Below are clouds of points in 8 dimensions, each taken in no order from a shape made of curves.
After each cloud, say how many separate parts and how many independent loops its shape has (a theta shape has two loops).

tapal (71 x 8):
[[-31  -8 -16  -7 -27  20 -18 -11]
 [ -3   7   0  13 -13 -15   2  -1]
 [ 41  21  26  50   8 -40  23   4]
 [  1  24   1 -16  13 -16  -9  40]
 [ 19  15  12  25  14 -22  17   4]
 [-25  -6 -18 -11  -8  25 -18 -11]
 [ -1   8   0  10  -4 -12   3  -1]
 [-30  -9 -16  -4 -27  21 -15 -17]
 [-25  -6 -17 -10 -10  23 -18 -10]
 [  9  12   4  14  12 -14  11   1]
 [  6  23   4 -19  25 -14  -4  38]
 [  9  20   3 -23  37  -8   1  31]
 [-26  -5 -16  -8 -15  20 -18  -8]
 [ 33  20  21  42  10 -34  21   6]
 [ 14  13   7  19  14 -17  14   2]
 [-27 -12 -15  -3 -24  22 -11 -24]
 [  1   9   0  10   2 -11   5   0]
 [ -5   4   1  17 -24 -18   2  -5]
 [ 25  18  16  32  12 -27  19   6]
 [  5  10   2  11   9 -11   8   0]
 [ -9  12  -8 -25  16   5 -12  23]
 [-26 -12 -14  -2 -22  23  -9 -27]
 [ -7   9  -9 -30  28  13  -7  15]
 [  3  12  -4 -30  42   8   1  16]
 [-29  -5 -17  -8 -22  18 -20  -6]
 [  9  22   4 -21  33 -10  -1  33]
 [  0   9   0  10   0 -11   4   0]
 [-30  -6 -17  -8 -25  18 -20  -6]
 [-24 -12 -15  -3 -16  25 -10 -27]
 [ 22  17  14  29  13 -25  18   5]
 [ -8  10  -9 -28  23  11  -9  18]
 [ 12  13   5  17  13 -15  12   2]
 [-15  -8  -3  13 -39  -2   3 -24]
 [ -4   5   1  16 -21 -17   3  -4]
 [  8  16   1 -26  42  -1   2  24]
 [  5  14  -2 -28  43   4   2  20]
 [  3  10   0  10   5 -10   6   0]
 [-18 -10  -5  12 -40   2   3 -28]
 [ -4   6   1  15 -17 -16   2  -2]
 [-20 -12  -6  10 -41   6   3 -31]
 [  8  23   4 -20  30 -12  -2  35]
 [  8  11   3  13  11 -12  10   1]
 [ -5   9  -9 -31  32  14  -5  14]
 [ 18  15  10  23  14 -21  16   3]
 [ -8  13  -7 -22  12   1 -13  26]
 [ -7  17  -5 -19   7  -6 -14  32]
 [-28  -5 -16  -8 -20  18 -19  -7]
 [  0  10  -6 -31  40  11   0  15]
 [-12  -5  -2  15 -37  -8   3 -20]
 [ 35  21  23  44  10 -36  22   6]
 [  9  17   1 -25  41  -3   2  25]
 [ -2   9  -7 -31  38  13  -2  14]
 [-25  -5 -17  -9 -12  21 -18  -9]
 [ 30  20  19  38  11 -32  20   6]
 [ 38  21  25  48   8 -38  23   5]
 [ -5  19  -3 -17   6 -11 -14  36]
 [ -8   0   0  17 -32 -15   3 -12]
 [ -9  -3  -1  17 -35 -12   3 -15]
 [-24 -11 -17  -6 -12  26 -13 -23]
 [-31  -7 -17  -7 -27  19 -19  -8]
 [ -6   3   1  17 -27 -17   3  -7]
 [-25  -9 -17  -8  -9  27 -16 -17]
 [-25  -7 -18 -10  -8  26 -17 -14]
 [ -2   8   0  12  -9 -13   2  -1]
 [-25 -12 -15  -2 -18  24  -9 -29]
 [ 28  19  18  35  12 -30  20   6]
 [ 37  21  24  46   9 -37  22   5]
 [  3  24   3 -17  18 -16  -7  40]
 [ -3  21  -1 -16   8 -14 -13  38]
 [ -7   1   1  18 -31 -16   3 -10]
 [ -2  22   0 -16   9 -15 -12  39]]
parts  3
loops  2

pep (72 x 8):
[[  8  25  33 -45  -7  34  15 -16]
 [ -2 -16  13  66  -1   1 -14  -2]
 [ -8  -8  22  39  -8   9 -11  -9]
 [ -9 -14 -20  38  -3 -28   5  13]
 [ -9 -16 -19  47  -2 -26   2  12]
 [ -9  -9 -23  21  -4 -28  10  13]
 [ -9  -5  23  29 -10  11  -9 -10]
 [ -6 -11  19  50  -6   8 -13  -6]
 [  6  23  33 -42  -8  33  14 -16]
 [ -3 -18  -3  69   1 -13  -8   6]
 [ 21  34   8 -55   2  17  31  -1]
 [ 28  42  28 -70   3  40  30 -12]
 [ -8   6  27  -3 -13  18  -1 -14]
 [ 12  24  -4 -39  -1   2  28   4]
 [ -2 -15  15  64  -2   2 -14  -3]
 [ 28  42  26 -69   4  38  31 -11]
 [ -2 -17  11  69   0   0 -13  -1]
 [-10  -2  25  18 -12  13  -6 -11]
 [ 12  29  34 -51  -5  37  18 -16]
 [ -8  -7 -22  16  -4 -26  12  13]
 [ 27  41  31 -69   3  42  28 -14]
 [-10   0  25  11 -12  15  -5 -12]
 [  5  16 -11 -27  -1  -8  25   7]
 [ -7 -10  20  47  -7   8 -12  -7]
 [ 19  31   5 -52   2  13  29   0]
 [-10 -11 -22  27  -4 -29   9  13]
 [-10 -12 -22  31  -3 -29   8  13]
 [  8  20  -7 -34  -1  -3  26   5]
 [ 23  35  11 -58   3  21  31  -3]
 [  4  14 -12 -24  -2 -10  24   7]
 [ -4  12  29 -20 -12  23   5 -15]
 [ 26  40  32 -68   2  42  28 -14]
 [ 29  42  24 -68   4  36  31  -9]
 [ -5 -13  18  57  -4   5 -13  -6]
 [ 25  38  15 -63   3  26  31  -5]
 [ 23  39  34 -66   0  43  26 -15]
 [ -8 -17 -17  50  -2 -25   1  12]
 [  4  21  33 -37  -8  31  12 -16]
 [ 28  42  30 -70   3  41  29 -13]
 [ 18  33  34 -59  -3  40  21 -16]
 [  0  17  31 -30 -11  27   9 -16]
 [ -4 -14  16  62  -2   3 -14  -4]
 [ 17  29   3 -49   1  11  30   1]
 [ -7  -3 -22   8  -5 -25  15  12]
 [ -9   3  26   4 -12  16  -3 -13]
 [ -5 -18  -8  65   0 -17  -6   9]
 [ -6   7  28  -8 -13  20   1 -14]
 [-10  -4  24  25 -10  12  -8 -11]
 [ -5   0 -20   1  -4 -22  17  12]
 [  1   9 -15 -16  -3 -14  22   9]
 [ 28  41  21 -67   4  33  31  -8]
 [ -2 -17   7  72   1  -4 -12   2]
 [ 14  30  34 -54  -4  38  19 -16]
 [ -2   5 -18  -9  -4 -19  20  10]
 [ 27  40  18 -65   3  29  31  -7]
 [ -1 -18   5  72   1  -5 -12   2]
 [ -6 -18 -11  60   0 -21  -4  10]
 [ -6 -12  18  54  -4   6 -13  -6]
 [ -4 -18  -5  68   1 -16  -7   7]
 [ -6 -18 -10  61   0 -20  -4   9]
 [-10 -15 -19  44  -3 -27   3  13]
 [ 14  26  -1 -44   0   5  28   3]
 [ -1  15  30 -25 -11  25   7 -15]
 [ 19  35  34 -61  -2  41  23 -16]
 [ -4   2 -20  -3  -3 -22  18  11]
 [ -1 -18   2  72   2  -9 -11   4]
 [ -1 -18   1  71   1 -10 -10   5]
 [ 21  36  34 -64   0  42  25 -15]
 [ -8  -8  22  36  -9  10 -10 -10]
 [ -7 -18 -14  55  -1 -24  -1  11]
 [ -6   9  28 -12 -12  22   3 -14]
 [ -1 -17   9  70   0  -2 -13   0]]
parts  1
loops  1

vaguv (65 x 8):
[[ 17  19 -16 -17  78  15 -10  12]
 [ 20  11 -30 -21  71   3 -14  10]
 [ 21  -6 -16  -6  40   7  -9   9]
 [ -8  -5   6   7 -38 -11   2   0]
 [  6   8  16   3 -14   5  10   2]
 [ 22  -8 -21  -7  41   4 -10   9]
 [ -8  -1  27  13 -51   2  13   5]
 [ -6  -1  28  13 -50   4  14   5]
 [  0   3  28  10 -39   7  15   4]
 [ 19  17 -26 -22  79   7 -13  11]
 [  3   5  25   7 -28   8  14   4]
 [ 19  13  -3 -10  54  18  -4   9]
 [ -5   0  28  12 -48   5  15   5]
 [  6   7  19   3 -16   6  12   2]
 [ 21  -3 -13  -6  40   9  -7   8]
 [-11   0  23  12 -49  -2  11   4]
 [  1   4  27   9 -36   8  15   3]
 [ 17  19  -1 -12  63  22  -5   9]
 [  5   7  23   5 -23   8  13   3]
 [ 21  -2 -28 -13  52   0 -13   9]
 [ 20   7  -6  -9  48  15  -5   9]
 [ 22  -7 -18  -6  39   6  -9   9]
 [ 16  20  -1 -12  66  23  -6  10]
 [ 19  16 -28 -23  78   5 -13  11]
 [ -9   0  25  13 -51   1  12   5]
 [-11   0  24  13 -51   0  11   4]
 [-10  -3   7   8 -39 -11   3   1]
 [  5   7  21   4 -19   7  13   3]
 [  0  -4   6   5 -27  -6   5   1]
 [ 18  16  -2 -11  57  20  -5   9]
 [  6   6  14   3 -14   3   9   2]
 [  5   5  12   2 -15   1   8   2]
 [ 22  -8 -24  -9  44   2 -11   9]
 [  3   1   9   3 -19  -2   6   2]
 [-12  -1  11   9 -41  -9   4   1]
 [ -1  -4   5   6 -30  -7   4   1]
 [ 18  19 -21 -20  80  11 -12  12]
 [ 20   3  -9  -7  44  12  -6   9]
 [ 22  -5 -25 -10  46   2 -12   9]
 [ -5  -5   5   7 -35  -9   3   0]
 [ -2   2  28  11 -44   6  15   4]
 [ 16  19  -4 -13  70  22  -7  11]
 [-13   0  13  10 -42  -8   6   1]
 [ 17  20  -7 -14  72  21  -8  11]
 [ 19  10  -5 -10  51  17  -5   9]
 [  5   3  11   3 -16   0   8   2]
 [ 20   1 -10  -7  43  12  -7   9]
 [ 20   4 -30 -18  61   1 -14   9]
 [-13   0  18  11 -45  -5   7   2]
 [ 21   0 -30 -16  57   0 -13   9]
 [ 18  18  -1 -11  61  22  -5  10]
 [ 19  13 -30 -22  74   4 -14  10]
 [-12  -3   8   9 -40 -10   3   1]
 [ 17  19 -11 -15  76  18  -9  11]
 [-13   0  15  10 -43  -6   7   1]
 [  2  -1   7   4 -23  -4   6   2]
 [ -4  -5   5   7 -33  -8   3   0]
 [ 17  19 -18 -18  79  14 -11  12]
 [ 19  18 -24 -21  80  10 -12  11]
 [ -8  -5   6   7 -38 -10   3   1]
 [ 17  20  -2 -12  67  23  -6  10]
 [ 21   7 -31 -20  68   1 -14   9]
 [-13  -1  10   9 -40 -10   4   0]
 [ 16  19  -8 -14  73  20  -8  11]
 [-12   0  20  11 -47  -4   9   3]]
parts  2
loops  2
